In the data rows, zero lies at 7.5, halfway between 7 and 8.
Here are some points, one per row:
np.array([4, 12, 11, 8, 7, 5, 3, 2, 8, 14, 5, 13, 8, 9, 8, 7, 5,
          6, 11, 6, 12, 7, 8, 9])
np.array([2, 10, 15, 7, 8, 8, 7, 9, 5, 7, 6, 0, 4, 10, 7, 5, 4,
          3, 13, 3, 3, 6, 5, 6])
np.array([9, 7, 8, 4, 3, 8, 7, 7, 9, 11, 8, 8, 8, 8, 5, 10, 8,
          7, 0, 9, 8, 4, 15, 8])
np.array([11, 7, 10, 9, 1, 7, 6, 10, 5, 12, 6, 6, 11, 5, 5, 10, 7,
          15, 7, 7, 10, 5, 7, 12])
np.array([8, 8, 5, 8, 6, 7, 11, 10, 7, 4, 5, 13, 1, 3, 4, 11, 10,
          7, 7, 9, 3, 10, 13, 8])
np.array([11, 1, 4, 9, 8, 2, 9, 10, 11, 10, 13, 9, 9, 6, 9, 4, 4,
          7, 13, 7, 12, 7, 7, 11])
np.array([10, 8, 6, 8, 9, 6, 8, 9, 10, 8, 7, 2, 8, 10, 12, 3, 7,
          5, 7, 8, 4, 6, 7, 12])
np.array([10, 7, 11, 2, 2, 5, 9, 2, 6, 9, 6, 10, 12, 3, 4, 8, 9,
          2, 12, 8, 6, 6, 7, 13])
np.array([8, 5, 1, 9, 4, 2, 0, 10, 8, 6, 5, 8, 13, 4, 9, 5, 5,
          6, 4, 5, 2, 9, 11, 6])
np.array([7, 7, 7, 2, 10, 10, 9, 6, 11, 6, 10, 5, 11, 7, 5, 0, 7,
          9, 5, 0, 1, 11, 4, 7])
np.array([9, 6, 6, 7, 12, 4, 7, 4, 8, 11, 5, 4, 10, 5, 8, 8, 10,
          6, 4, 12, 2, 4, 7, 3])
np.array([7, 13, 14, 7, 3, 8, 6, 10, 13, 14, 8, 13, 7, 7, 10, 13, 11,
          9, 6, 5, 2, 7, 3, 7])
np.array([8, 12, 9, 7, 15, 4, 4, 12, 9, 4, 7, 8, 11, 5, 6, 3, 5,
          12, 10, 15, 9, 3, 9, 11])
np.array([8, 15, 4, 6, 7, 5, 14, 10, 2, 8, 10, 14, 7, 13, 7, 3, 7,
          15, 11, 7, 9, 3, 4, 4])
np.array([7, 8, 8, 9, 12, 8, 11, 5, 5, 9, 4, 6, 10, 2, 13, 8, 8,
          5, 6, 15, 6, 10, 6, 5])
np.array([13, 2, 4, 7, 7, 9, 8, 4, 5, 5, 5, 5, 6, 6, 9, 9, 9,
          8, 7, 12, 10, 7, 6, 3])
np.array([8, 1, 2, 8, 8, 14, 5, 5, 5, 13, 5, 8, 13, 6, 10, 5, 8,
          10, 9, 7, 7, 10, 6, 7])
np.array([7, 5, 11, 10, 11, 14, 8, 10, 5, 4, 13, 6, 10, 9, 11, 6, 9,
          6, 2, 9, 3, 0, 8, 9])
np.array([5, 9, 10, 6, 5, 8, 2, 5, 8, 3, 5, 9, 13, 11, 9, 10, 9,
          5, 7, 4, 15, 8, 6, 7])
np.array([2, 6, 5, 7, 8, 9, 8, 6, 5, 14, 11, 6, 5, 1, 4, 8, 8,
          6, 1, 5, 9, 10, 11, 7])
np.array([3, 10, 4, 15, 8, 8, 13, 9, 4, 5, 8, 12, 7, 0, 10, 5, 12,
          5, 11, 5, 5, 8, 12, 10])
np.array([7, 6, 12, 9, 10, 5, 5, 15, 4, 6, 8, 11, 6, 5, 8, 8, 6,
          11, 2, 6, 10, 4, 10, 10])
np.array([3, 1, 10, 3, 14, 12, 5, 14, 11, 3, 7, 9, 7, 4, 9, 14, 5,
          4, 7, 4, 9, 11, 11, 5])
np.array([7, 7, 9, 4, 14, 3, 10, 0, 7, 12, 8, 13, 9, 7, 12, 11, 4,
          8, 5, 11, 9, 11, 13, 9])
np.array([9, 10, 9, 7, 11, 10, 7, 7, 9, 7, 6, 3, 10, 12, 7, 15, 9,
          11, 12, 9, 9, 13, 11, 11])
np.array([12, 9, 6, 5, 9, 6, 7, 5, 7, 8, 3, 4, 5, 10, 13, 11, 6,
          3, 3, 8, 4, 4, 6, 15])
np.array([7, 5, 1, 8, 7, 5, 9, 13, 9, 9, 8, 10, 4, 9, 13, 8, 7,
          10, 13, 10, 6, 6, 9, 10])
np.array([4, 5, 7, 7, 4, 12, 12, 5, 2, 9, 13, 10, 8, 10, 13, 9, 8,
          13, 4, 7, 8, 15, 2, 10])
np.array([9, 7, 7, 8, 3, 10, 5, 13, 4, 7, 9, 7, 9, 6, 5, 6, 9,
          11, 7, 9, 12, 12, 10, 10])
np.array([9, 5, 8, 6, 5, 10, 9, 0, 7, 7, 9, 6, 5, 4, 6, 14, 3,
          11, 12, 7, 6, 5, 8, 15])
np.array([9, 5, 11, 5, 5, 5, 4, 13, 10, 4, 10, 11, 2, 10, 9, 5, 7,
          2, 6, 12, 12, 9, 3, 9])
np.array([6, 12, 9, 6, 13, 5, 12, 11, 10, 5, 11, 2, 12, 7, 7, 11, 9,
          12, 7, 14, 10, 11, 9, 11])
np.array([9, 12, 10, 6, 7, 7, 6, 10, 7, 9, 5, 4, 6, 9, 11, 8, 6,
          5, 0, 6, 9, 6, 8, 8])
np.array([6, 7, 8, 9, 8, 7, 7, 8, 7, 10, 8, 9, 9, 10, 7, 11, 0,
          8, 7, 4, 5, 15, 15, 4])
np.array([5, 6, 5, 8, 7, 7, 4, 9, 10, 2, 5, 8, 7, 7, 10, 5, 4,
          9, 7, 8, 14, 8, 5, 8])
np.array([11, 12, 1, 6, 11, 7, 7, 13, 4, 11, 6, 8, 3, 7, 7, 10, 2,
          4, 13, 5, 12, 4, 5, 5])
np.array([10, 3, 10, 11, 5, 9, 11, 10, 11, 9, 7, 8, 8, 12, 0, 7, 2,
          4, 8, 10, 6, 1, 6, 9])
np.array([6, 7, 9, 3, 7, 8, 7, 7, 10, 9, 6, 14, 8, 9, 8, 5, 12,
          4, 11, 10, 10, 10, 12, 3])
np.array([6, 13, 1, 9, 13, 7, 11, 10, 10, 8, 7, 8, 10, 8, 6, 9, 11,
          3, 4, 2, 11, 9, 1, 13])
np.array([7, 9, 4, 8, 3, 13, 8, 6, 7, 8, 11, 4, 7, 7, 6, 10, 0,
          3, 11, 7, 9, 8, 9, 7])
np.array([8, 8, 5, 10, 5, 14, 9, 8, 5, 7, 9, 4, 11, 7, 10, 6, 9,
          2, 8, 11, 7, 10, 10, 4])
np.array([8, 6, 9, 2, 8, 4, 9, 9, 10, 8, 14, 2, 10, 7, 13, 7, 6,
          7, 7, 7, 6, 3, 14, 6])
np.array([5, 7, 7, 3, 8, 6, 4, 9, 10, 5, 8, 5, 0, 9, 8, 3, 9,
          13, 6, 11, 9, 10, 6, 10])
np.array([6, 5, 4, 3, 8, 10, 6, 8, 6, 7, 3, 8, 7, 14, 4, 6, 9,
          9, 8, 6, 5, 10, 10, 9])
np.array([4, 11, 6, 7, 8, 10, 4, 3, 6, 4, 8, 12, 4, 7, 10, 12, 8,
          7, 11, 7, 4, 1, 7, 6])
np.array([11, 7, 7, 15, 7, 5, 15, 5, 5, 6, 7, 8, 6, 9, 9, 8, 14,
          5, 8, 5, 5, 5, 8, 4])
np.array([8, 5, 10, 10, 2, 1, 10, 8, 7, 7, 11, 3, 11, 13, 0, 10, 5,
          7, 2, 10, 8, 5, 4, 6])
np.array([12, 10, 12, 7, 13, 12, 4, 2, 4, 6, 12, 9, 8, 8, 6, 1, 9,
          11, 5, 7, 8, 14, 2, 6])
np.array([7, 10, 10, 8, 3, 8, 4, 7, 1, 7, 7, 10, 3, 6, 2, 5, 8,
          1, 4, 11, 5, 11, 12, 6])
np.array([9, 7, 5, 13, 10, 8, 3, 2, 10, 7, 11, 6, 0, 4, 5, 3, 5,
          11, 10, 3, 10, 10, 7, 5])
np.array([2, 1, 9, 5, 7, 7, 8, 7, 5, 9, 4, 7, 9, 5, 7, 9, 13,
          7, 9, 6, 12, 7, 4, 8])
np.array([9, 6, 6, 5, 8, 10, 3, 6, 7, 5, 10, 13, 12, 15, 2, 8, 13,
          5, 10, 6, 9, 8, 5, 10])
np.array([2, 10, 5, 10, 11, 3, 5, 8, 9, 8, 6, 4, 9, 8, 4, 10, 10,
          12, 7, 8, 2, 6, 6, 1])
np.array([12, 9, 9, 10, 12, 7, 4, 10, 11, 10, 6, 7, 2, 12, 6, 6, 9,
          11, 9, 11, 7, 7, 7, 1])
np.array([7, 0, 8, 8, 7, 9, 7, 6, 5, 10, 8, 12, 13, 7, 6, 9, 10,
          3, 8, 9, 9, 5, 5, 8])
np.array([12, 12, 7, 11, 7, 2, 7, 7, 9, 8, 6, 4, 12, 4, 7, 12, 6,
          6, 9, 7, 6, 11, 7, 9])
np.array([11, 10, 8, 8, 2, 13, 6, 10, 10, 8, 6, 7, 7, 7, 10, 8, 10,
          15, 10, 4, 9, 5, 7, 4])
np.array([5, 4, 7, 11, 9, 9, 6, 5, 9, 12, 1, 6, 6, 8, 7, 8, 10,
          4, 8, 10, 3, 12, 10, 10])
np.array([11, 5, 12, 9, 6, 4, 6, 2, 12, 4, 10, 4, 5, 10, 8, 5, 13,
          9, 5, 0, 14, 4, 6, 9])
np.array([10, 6, 11, 0, 10, 5, 6, 7, 0, 9, 9, 6, 6, 6, 3, 6, 11,
          11, 15, 4, 5, 6, 8, 6])
np.array([2, 5, 5, 9, 3, 8, 10, 9, 7, 5, 8, 8, 6, 4, 2, 10, 5,
          4, 10, 11, 6, 10, 3, 8])
np.array([11, 12, 7, 6, 9, 6, 10, 6, 13, 4, 9, 3, 7, 4, 12, 9, 12,
          8, 6, 7, 10, 8, 8, 2])
np.array([2, 11, 7, 8, 6, 12, 9, 6, 15, 7, 8, 8, 8, 8, 0, 6, 11,
          12, 7, 8, 6, 2, 5, 3])
np.array([15, 4, 12, 9, 8, 5, 9, 11, 7, 5, 6, 9, 5, 5, 10, 7, 9,
          7, 5, 5, 5, 11, 3, 5])
np.array([6, 11, 5, 9, 11, 9, 15, 9, 6, 7, 0, 11, 10, 12, 7, 2, 3,
          5, 8, 2, 8, 4, 10, 8])
np.array([9, 4, 7, 12, 9, 11, 10, 5, 4, 1, 9, 8, 7, 8, 9, 8, 5,
          9, 3, 10, 3, 8, 6, 7])
np.array([6, 7, 13, 8, 5, 4, 10, 8, 11, 5, 5, 8, 5, 7, 11, 0, 2,
          11, 10, 12, 10, 13, 6, 4])
np.array([1, 14, 7, 9, 1, 8, 3, 6, 10, 11, 11, 5, 2, 12, 9, 7, 6,
          7, 6, 5, 10, 3, 7, 7])
There is one direction along which these points spread out most. For each point below, how far along it does it lie, from 0 to 99? The average is 50, and the first point in the table lies past the average. One standard deviation of the points above along it is 16.
np.array([7, 9, 4, 8, 3, 13, 8, 6, 7, 8, 11, 4, 7, 7, 6, 10, 0,
          3, 11, 7, 9, 8, 9, 7]) 39
np.array([6, 11, 5, 9, 11, 9, 15, 9, 6, 7, 0, 11, 10, 12, 7, 2, 3,
          5, 8, 2, 8, 4, 10, 8]) 50
np.array([7, 5, 1, 8, 7, 5, 9, 13, 9, 9, 8, 10, 4, 9, 13, 8, 7,
          10, 13, 10, 6, 6, 9, 10]) 50
np.array([11, 7, 7, 15, 7, 5, 15, 5, 5, 6, 7, 8, 6, 9, 9, 8, 14,
          5, 8, 5, 5, 5, 8, 4]) 42
np.array([10, 8, 6, 8, 9, 6, 8, 9, 10, 8, 7, 2, 8, 10, 12, 3, 7,
          5, 7, 8, 4, 6, 7, 12]) 53
np.array([11, 7, 10, 9, 1, 7, 6, 10, 5, 12, 6, 6, 11, 5, 5, 10, 7,
          15, 7, 7, 10, 5, 7, 12]) 57
np.array([9, 6, 6, 7, 12, 4, 7, 4, 8, 11, 5, 4, 10, 5, 8, 8, 10,
          6, 4, 12, 2, 4, 7, 3]) 34
np.array([10, 3, 10, 11, 5, 9, 11, 10, 11, 9, 7, 8, 8, 12, 0, 7, 2,
          4, 8, 10, 6, 1, 6, 9]) 53
np.array([8, 15, 4, 6, 7, 5, 14, 10, 2, 8, 10, 14, 7, 13, 7, 3, 7,
          15, 11, 7, 9, 3, 4, 4]) 85
np.array([9, 12, 10, 6, 7, 7, 6, 10, 7, 9, 5, 4, 6, 9, 11, 8, 6,
          5, 0, 6, 9, 6, 8, 8]) 58
np.array([9, 4, 7, 12, 9, 11, 10, 5, 4, 1, 9, 8, 7, 8, 9, 8, 5,
          9, 3, 10, 3, 8, 6, 7]) 37
np.array([7, 10, 10, 8, 3, 8, 4, 7, 1, 7, 7, 10, 3, 6, 2, 5, 8,
          1, 4, 11, 5, 11, 12, 6]) 32
